One turn moves every row onto another: examples first, then more rows asked:
Z900: [ 16  -5  -6  49  34  12  -6  22  15  19 -10  -4 -10  19  26 -43  14  24
 -13 -27  -4  -1 -39 -12  -7  13  -3   4   4 -24  43]
Z686: [-21  24   4  10 -15  33  34  33 -17  39 -12  12 -23   0 -37 -17   2  -9
  -3  -1  20   1  -8 -42 -27   8   5  -1 -28 -14   8]
Z343: [-20  25   0   0  -8  29  43  11 -21  50  -7  -4  -2  -6 -20 -23   3   4
   3   8  33  -5 -35 -54  -2  17 -17  -6 -34 -23  13]
Z789: [ 40  21 -14  31  25  20 -11  27 -14  34   5  10   5  22  50   4  21 -24
   8 -12  23   2 -14  -6 -12  12  30  18 -24 -13   4]
Z400: [-15   0  13   1 -14  45  24  52  -2  24  -9   4  -7   3 -49 -10   8 -10
   2  -5  33  -8  -1 -22  11 -14 -19   6 -32 -12  16]
Z467: [ 12   3 -29  24   7  23  -6   4 -11  12 -29 -13   8  -7  33  -2  29  14
 -31 -27  34 -16 -11 -20  46   6  -5  46   5 -44   6]
Z790: [ 26 -24 -28  16  16  -2  13  17  24   2   4 -15  19 -16  20 -18   3  16
 -15   8   8  -2   9 -26  19  -4   3  -7  13 -21  33]
Z98: [-28  16   7  11   2  19  13  38 -14  45 -38  10 -19  -3 -34 -23  -3 -19
   0  -7  37   0  -5 -50 -11   9   8  11 -31 -12  -7]
Z20: [-22   5  -5 -20 -18  26  29  27 -18  31   5   6  -1  -3 -29  -2   3  -2
   4  -9  40  -2 -27 -47  12  -1 -33 -13 -20 -22   4]
Z106: [ -3   0  16  -9 -16  43  33  33 -10  29   7  -7  -8  15 -29 -15  -3  -7
   4   1  43  -2 -26 -40  11   4 -35  -7 -22 -11  31]
Z335: [ -4   9   3   1 -11  41  43  14  -6  56 -17  -5 -17  10 -18 -23  -1 -16
   6   9  32 -10 -28 -53  -5  14 -10  -3 -35 -10  28]
Z330: [-17  32   6  15   2  29  31  31 -15  51 -18  14 -16  -8 -27 -21   5  -4
  10  -3  33   3 -14 -40 -17   3   5   5 -45 -21  -1]
Z581: [-32   8   5 -12  -4  18  13  54 -15  24 -13  17  -5  -5 -41 -10   5  -8
   6 -15  37   3   5 -35   3   0 -26  10 -13 -11   6]
Z323: [  2   9 -52  33  11  37  -9  -2   0   7 -13  27 -11  22  36   5   6 -28
   3 -16   2 -20 -17  -9   9   8  -4 -21  21  -8  12]
Z627: [ 12 -28 -26  20  11  -4  -8  37  24   2 -16  15  -5 -11  28   0   9  -6
 -27  15  10 -19  15 -24   9  -9  11 -12   6 -18  22]
Z267: [ 24  -5 -24  47  18   4   9  17  26   3   3 -14   6 -17  40 -39   6   8
  10  10  19   7  -4 -31  11  15  13  -5  -9  -9  39]
Z744: [ 25  17 -24  47  32  17  -3  -8  33  12   2 -16   2 -16  28 -18  32  16
  10 -29  33  -3 -11 -47 -13  -6   5   7  -9 -20  -9]
Z160: [-24   1  -7  -5 -29  30  35  28 -12  34   8  -2  -9  -7 -36  -8  -1  -5
   9 -17  33  10 -24 -45  -2   8 -23 -10 -16 -12  13]
Z186: [ 27   7 -32  14   3  23  -8   6   2  34 -36  15 -23   0  51  11  29  -9
 -20 -24  46 -21 -18 -13  35   0   7  34  15 -28   0]
Z788: [ 31  27  -3  26  22  21  -1  15  -8  21 -10  20 -28  12  65   2  37  -3
  -1 -18  46  -3 -19  -8  12  12  -1  31   1 -21  22]
Z414: [-26  13   0   7 -22  32  35  15 -12  38  -1   0 -14  -4 -27 -20   3  -6
   2   3  22  -1 -30 -55 -13  20 -16  -7 -28 -15  17]
Z437: [  7  21 -35  40  30  38 -14   6   5   0   8  19 -15  26  28 -14  19  -7
  31 -28  -3   8   7 -13  10  21  -1  -8   7 -10  20]
Z221: [ 26   1 -19  14   4  15 -14   8 -10  37 -50  -4   7  25  41   1  -4 -18
  -2 -10  53 -41  -4 -27  29  18  -3   8   9 -27   7]
Z412: [ 25  -2 -51  -2  -8  27 -13  26 -17   5  -3 -17  25  11  32 -10  17  -2
 -18 -19  10 -13 -13 -44  45  16  -6  19  -4 -38  -6]
Z825: [ 35  26   2  17  10  25 -17  29  -7  20 -20   9   3  32  47  -4  12 -19
  23  -7  58 -29  -3 -14  19  19 -15   4  16 -17  15]
Z233: [ 23  23 -27  23  24  23  -1  17 -36  20   5 -13  38  13  46 -17  16   2
  -9  -5   2 -12 -21 -29   6  31   6  24 -26 -26  25]
Z27: [ 16 -10 -20  39  26   6 -13  25  34  38 -19  23 -36  16  34 -26  22   0
   3 -32   4  -6 -25  -6 -13   3   3   1   5 -11  27]
Z346: [ 20  26   2  32  31  24  -5  10 -19   7  -8  -8   0   4  47 -13  36  23
 -12 -22  30   1 -14 -14  26  23  -8  44  -5 -40  24]
Z761: [ 22  27  10  27  30  18 -17  27  -5  18 -19  -8  22  24  25 -10  29   1
  22 -11  41 -17  18  -6  21  30 -10  29  -2 -33  17]
Z584: [ 11  -6 -24  49   7  -1 -12  34  28   2 -14  18 -22 -14  47 -19   5 -16
   1  18  18 -10   4 -36   0   9  19 -11 -11 -11  27]
Z530: [ 33  -3 -39   8  -5  23 -25  34   4  21  -7   9  -1  15  36  10  17 -32
   0 -22  32   0  -6 -22  21  -4  17  17  -1 -19 -27]
Z183: [  5 -15 -26  36  12  20  -8  26  19   5 -23 -13   7   2   9 -41  13  23
 -31 -28  -8 -20 -33 -13  14  -1 -14   4  16 -33  24]
Z850: [ 12  25 -28  47  19  25 -25  26  18 -11  -6  10 -25 -12  39 -18  25   5
   1 -29  28 -22  -4 -61  -3 -13  -1  -4  -8 -19  -2]
Z907: [-23  15   3  -5 -14  31  20  50 -14  32  -5  23 -23  -7 -33   0   4 -12
   9 -15  45   2  -7 -32   4 -16 -10   0 -29 -16  -7]
Z260: [-19  14   2 -21  -9  22  30  28 -16  31   5  -1  11  -6 -28 -14   1  -7
  10  -3  43  -1 -30 -38  -4  15 -41  -6   0 -11  17]
Z794: [-17  13   3  12  -7  40  32  32   1  49 -28   5 -17   2 -33 -19   8 -23
  -1  -1  26 -12   1 -33  -4   0   7  14 -46  -8  14]
Z721: [  5 -18 -41  26   1  16 -14  29  44  24 -29  14 -18   2  17 -27  24  -4
 -17 -33   0 -22 -26  -8   9  -5  -4   5  21 -22   9]
Z978: [-15  24   9  10  -7  25  33  12 -15  50 -19  -2  -2  -3 -19 -27  -8 -17
   6   6  44  -1 -43 -54 -16  23  -9  -5 -15  -8   7]
Z213: [  9   2 -30  42  39  31  -5 -13  -1   3  -7 -13   6  21   2 -14   9  13
   4 -31 -10  18  10 -17  19  17  14   2   1 -30   6]
Z765: [  2 -12 -44  39  19  28  -3 -21   0  13 -27  -2  12  21  10   6  -2 -10
 -25 -19  -3 -16  -7 -12  16   5  12 -12  15 -25   1]
Z75: [  4   7 -35  25  26   9 -15  23  -1  -3  -4  14  -4  -2  39  13  14  12
 -29 -28  19 -40  -3 -57  -9 -21 -14 -11  -2 -24  19]
Z92: [-18  14  -3   0 -22  29  33  47 -16  34  -6  11 -18  -7 -44  -6  -3  -5
   0 -22  30  11  -7 -34 -13  -8  -3  -5 -16  -7   7]
Z104: [  8   3 -11  24  21   9 -15   9 -10  37 -43 -21  27  20  20  -3  12  -2
  -1 -16  35 -33  15 -20  32  25  -1  33  -8 -39   7]
Z587: [ 21  -3 -28  21  39   2   6 -10  18  22   2  -9  17 -12  29  14  20  19
 -22 -35  24 -17 -11 -36 -18 -13  -8  -1   2 -23  15]

Z581 -> Z98
Z530 -> Z789
Z414 -> Z160
And these:
Z794 -> Z335
Z900 -> Z183
Z788 -> Z346
Z627 -> Z584
Z825 -> Z761
Z20 -> Z907
Z765 -> Z323
Z75 -> Z850

One turn moves every row onto another: examples first, then more rows asked:
Z485: [ -4   2  37  24 -30 -16 -29  -8 -23   5  16  -1   9  13]
Z657: [-21   5  -7  38 -27 -18 -19   2  -7  33   0   9   1 -15]
Z243: [  4  26  10  14  43 -31 -32  22  19  21  11  24  -5  -9]
Z321: [-29  31  27 -19   8 -41  17   0 -32  29  20   7 -18 -11]
Z166: [ 25  37  10 -20 -13 -19 -28  16   1 -19  15   1 -10 -16]
Z634: [ -9   9   5  48 -22 -27 -27  -3  -9  25  -1  12  10 -11]
Z523: [-24  10  15 -18  -1 -22  17   6  -4  15  35  19 -37 -10]
Z337: [-25   4  20  -5  -7 -31  14  -4   7  17  36   8 -35 -14]
Z621: [-11   9  33  27 -30 -17 -37   3 -22  30  16 -16  -9   0]
Z25: [ 22  32   9 -15 -19 -20 -17   5   6 -23  23   5  -7 -26]
Z135: [ 26  34  31 -10 -11 -26 -17  14  -8 -19  29  12  -3 -39]
Z74: [-35  38  16  -8  -3 -36  16  -5 -27  33  20   4 -16 -12]
Z389: [ -9  15  14  25  41  -3 -28  28  11  12  22  27   4 -12]
Z317: [-20  -3  24 -14  -3 -29   8   9  -5  17  28  41 -32  -8]
Z786: [ 31  30  12 -19 -22 -22 -27  15 -11  -9  20   5  -3 -33]
Z918: [-22  24  28 -16   8 -25  13  -3 -40  42  22  25  -8  -8]
Z844: [ -4 -17   3  -2   0 -11   2   7   7   4  51  14  -1 -23]
Z622: [-18   6  19  -8   7 -38  20   1   6  22  33  23 -29 -17]
Z980: [ 12  17   8  11 -19 -29 -35  18 -13 -20  10  35 -28 -11]
Z199: [ 11  26   4 -12   5 -17   1  -2 -20  -7   6   9  24 -49]
Z429: [-10  23  23  -6  46 -31 -37  18 -16   9  -7  -3   0   2]
Z294: [-27  32  14 -19   4 -21  20   0 -30  31  28  12 -22 -11]
Z421: [ 23  35 -11 -16   7  -4 -10  -3  -9   6   7  -2  19 -27]
Z216: [-27  27  23   6  47 -30 -33  21 -12   6   5   6   2  10]
Z968: [-14  23  15  20  49 -25 -28  19  16  15  21  21  -1   1]
Z430: [  5  43   1  25  25 -25  -6  -1  -3  22  30  47 -12 -12]
Z438: [ -3   3  31  38 -24 -26 -38  -4 -21  18   9  -9   3   0]
Z913: [ 18  17   7   8  16   2 -18 -19 -43  26  14   4  16 -19]
Z695: [-33   0 -14  21   4 -37 -13  13 -20  12   1  22  24 -22]
Z579: [ 24  25  -6 -19  -9 -12 -13   0 -17   4   9   4  18 -41]
Z315: [-10  17   3  40 -29 -18 -15  -8  -9  20   6  28  21  -2]
Z836: [-25  31  31  10  35 -15 -37  34 -27   1   2   9   5   0]
Z936: [ 16  41  -2 -17  -4 -11  -5 -11 -18  -3  11  -4  20 -31]
Z920: [ -2   6  28  31 -34 -11 -38  11 -15  15  16  -8  -4   8]
Z16: [-23  52  13 -10 -14 -35  -9  21 -48  13  28   9   8 -12]
Z417: [  2  13  46  22  -1 -33 -38  19 -18  20  53   0  -1  -4]
Z318: [-17  16  33   2  41 -25 -45  24 -17  15   2   4  -8   2]
Z178: [-12  10  -7  39 -25  -7 -22   3 -15  27  -2   7  16  -7]
Z614: [-11  19   8  20  44 -21 -35  22   9  29   7  30  -2 -12]
Z724: [-13   2  29 -10  28 -25 -18  -2 -37 -17   7   1 -17   8]

Z621 -> Z421
Z135 -> Z918
Z438 -> Z579
And these:
Z980 -> Z16
Z178 -> Z25

